m = [[-12, 6, 27, 6, -32, 33, 15, 15, 39], [10, 13, 16, 20, 41, -6, 21, 24, 21], [25, 8, 40, -9, 20, 41, -19, 29, -2], [12, 4, 9, 23, 13, 25, 28, -20, 34], [27, 12, 23, 11, 31, 19, 20, 34, 5], [17, 26, 10, 11, 24, 30, 11, -8, 15]]
Read off the entry just left of 8.
25
The entry just left of the smallest entry -> 6
The entry just left of -8 -> 11
The entry just right of the smallest entry -> 33
The minimum is -32
Read off the entry just left of 26.
17

B =
array([[-1.082,  1.948, -1.395, -1.494, -0.069],
       [ 0.597, -2.241,  0.816,  1.557, -0.678],
       [-1.379, -0.284, -1.792,  0.395, -2.048],
       [-0.088, -2.089, -0.093,  1.597, -1.515],
       [ 0.845, -2.142,  1.145,  1.436, -0.258],
       [ 0.714,  1.239,  0.958, -1.311,  1.930],
       [ 0.608,  1.383,  0.817, -1.393,  1.876],
       [-1.522,  0.329, -1.986, -0.066, -1.795],
       [ 1.416, -0.916,  1.895,  0.308,  1.383],
       [ 0.977,  0.825,  1.311, -1.022,  2.005],
       [-1.513,  0.293, -1.976, -0.044, -1.799],
       [-0.817, -1.413, -1.040,  1.213, -2.043],
       [ 0.072,  1.891,  0.079, -1.703,  1.480],
       [-1.416, -0.174, -1.845,  0.332, -2.010],
       [-1.474,  1.285, -1.927, -0.878, -1.070]])
Counting starts at 1.
The entry in row 1 and column 3 is -1.395
Report the entry directly below 1.876.
Answer: -1.795
Report the entry directly below -1.799.
Answer: -2.043
The bottom-right entry -> -1.070
The entry directly above 0.714 is 0.845
The entry at row 1, column 2 is 1.948
Report the entry directly below 1.311.
Answer: -1.976
Report the entry just left of 1.213.
Answer: -1.040
The entry in row 3 and column 1: -1.379
The top-right entry -> -0.069
The entry just right of the smallest entry is 0.816
Report the entry directly below -2.142.
Answer: 1.239
Report the entry just left of -2.043.
Answer: 1.213
Report the entry at row 1, column 1.
Answer: -1.082
The entry directly above -1.416: 0.072
Report the entry just right of the centre entry.
Answer: -0.066
The entry directly below the smallest entry: -0.284
The entry directly below 1.416 -> 0.977
Report the entry just left of the largest entry.
Answer: -1.022
Report the entry directly below -0.258.
Answer: 1.930
Report the entry just left of -1.976.
Answer: 0.293
The entry in the bottom-left corner: -1.474
The entry directly above the centre entry is 0.817
The entry just left of -2.241 -> 0.597
The largest entry: 2.005
Report the entry directly below 0.395.
Answer: 1.597
The entry directly above 1.416 -> -1.522
Report the entry directly below -0.069.
Answer: -0.678
Report the entry directly above 1.239.
Answer: -2.142
The entry in row 3 and column 3: -1.792

Read these off the array that follows.
1) Find the first entry, reading row by row.
2) Find the 2nd entry on the main diagonal.
3) Find the entry directly below -266.
4) Find the 2nd entry in reading order.
5) Find the entry just left of -915.
6) Find the bottom-left entry.
7) Find the second entry on the diagonal from the top-right corner.
8) Find the entry directly above -834.
[[  13  -13 -398 -729]
 [-947 -922  542 -834]
 [  43 -707 -255 -102]
 [  39 -836 -128   50]
 [ 366 -555  661  412]
 [-224 -677 -331 -935]
 [ 180 -400 -427  250]
 [ 726 -102 -915   21]
 [ 708  623 -266   50]
 [-533 -160  726  390]
 [ 677 -873  673 -710]
 [ -93 -734  136 -210]]
1) 13
2) -922
3) 726
4) -13
5) -102
6) -93
7) 542
8) -729

Read these off the table that follows.
1) Give the bottom-right entry.
2) Give the entry just left of the largest entry.
3) Give the second entry on the main diagonal.
4) Give the bottom entry of the column that holds the largest entry.
5) Give the entry just right of 8.
6) Give the entry just right of -25.
7) Give the smallest entry.
8) Give the entry directly above the largest entry.
-51; -11; 6; -40; -19; 10; -16; -25; 25; -1; -19; 14; 18; 7; -18; -14
12; -17; -18; -24; 5; 8; -33; 31; -4; 45; -19; -2; 33; -36; -20; 9
1) 9
2) -4
3) -17
4) 45
5) -33
6) 25
7) -51
8) -1

(173.5, -89.7, -52.7, -81.7, 19.7, 42.7, -1.8, -212.5, -89.4)
Report the entry just right of 42.7.
A: -1.8
Report the entry just left of the centre entry.
A: -81.7
Report the entry just right of the centre entry.
A: 42.7
The centre entry: 19.7

M =
[[ 18  -9  26 -20 -13  28 -51  -6  -2 -11   0 -21 -20  -6]
 [  7  12  -3  32 -22 -23 -11  -6  -3 -10   0  -5 -14  23]
 [-10   7  31  -1 -14 -36  -3   1  10 -31  -6  16 -28  17]
 [-21   6   5  -5  33  -6 -15   2 -25   7  -7 -42   5 -23]
 [ -1   9  18 -42 -15 -15   0   0  28 -10  42  26  35 -30]
 [ -3  -2  50  -8  10 -16  30  -6  24   9  25  13  11  10]
 [ -3  -8   6   5   1  20   7  -8  14  21 -16  30 -23  29]
 [-11  -9   5   9  20  12  16  -1  -1  37  10   7 -27 -10]
 [-10  29 -16 -14   9  -5 -10  19  11   9   1  -6  21 -21]
 [-11  10   0 -24  25  20 -16  -2  17  27  -1   5 -15  -9]]
What is the entry just right of the largest entry? -8
What is the entry directly above the largest entry? 18
The entry just right of 19: 11
What is the entry in the top-right corner? -6
The 3rd entry, reading row by row is 26
What is the fifth-last entry, reading row by row? 27
What is the last entry, reading row by row? -9
What is the third largest entry? 37
What is the top entry of the column that holds the smallest entry? -51
What is the 1st entry on the main diagonal? 18
The entry just right of the smallest entry is -6
The 2nd largest entry: 42
What is the 2nd entry on the main diagonal? 12
What is the first entry of the largest entry's row? -3
The smallest entry in the last column: -30
The entry directly above -22 is -13
The bottom entry of the column that holds the smallest entry -> -16
What is the second entry, reading row by row? -9
What is the second-last entry, reading row by row? -15
The entry directly below the smallest entry: -11
What is the entry directly below -28? 5
What is the entry directly above -27? -23
The bottom entry of the column that holds the largest entry -> 0
What is the largest entry in the first row? 28
What is the third-last entry, reading row by row? 5
The entry in the bottom-left corner is -11
What is the smallest entry in the first column? -21

Read these off the table that follows.
1) Report the smallest entry in the first row.
2) Report the largest entry in the last column.
3) Report the largest entry in the first column.
4) Report the entry in the top-right corner.
5) Report the third entry on the main diagonal.
6) Report the first entry in the row that holds the largest entry.
7) Report the first entry on the main diagonal.
8) Report the entry directly above the smallest entry.
[[-0.13 -0.13 -0.12 -0.15 -0.09 -0.09 -0.13 -0.01]
 [-0.14 -0.07 -0.13 -0.12 -0.08 -0.12 -0.13 -0.11]
 [-0.19 -0.20 -0.14 -0.16 -0.16 -0.20 -0.13 -0.12]
 [-0.17 -0.20 -0.12 -0.16 -0.19 -0.06 -0.13 -0.11]
 [-0.16 -0.18 -0.13 -0.14 -0.18 -0.10 -0.11  0.18]
 [-0.11 -0.08 -0.13 -0.08 -0.07 -0.16 -0.12 -0.12]
 [-0.15 -0.22 -0.12 -0.15 -0.09 -0.01 -0.12 -0.27]
 [-0.16 -0.16 -0.13 -0.18 -0.20 -0.17 -0.13 -0.10]
 [-0.13 -0.13 -0.11 -0.13 -0.11 -0.12 -0.14 -0.16]
 [-0.19 -0.23 -0.13 -0.20 -0.20 -0.16 -0.11 -0.14]]
1) -0.15
2) 0.18
3) -0.11
4) -0.01
5) -0.14
6) -0.16
7) -0.13
8) -0.12

data = [-0.14, 0.01, -0.11, -0.07, 0.21, -0.12, 0.01, -0.01, 0.14]
Give the entry just left of -0.07.
Answer: -0.11
Give the smallest entry.
Answer: -0.14
Give the entry just left of -0.11.
Answer: 0.01
The median of all entries: -0.01
Give the centre entry.
Answer: 0.21
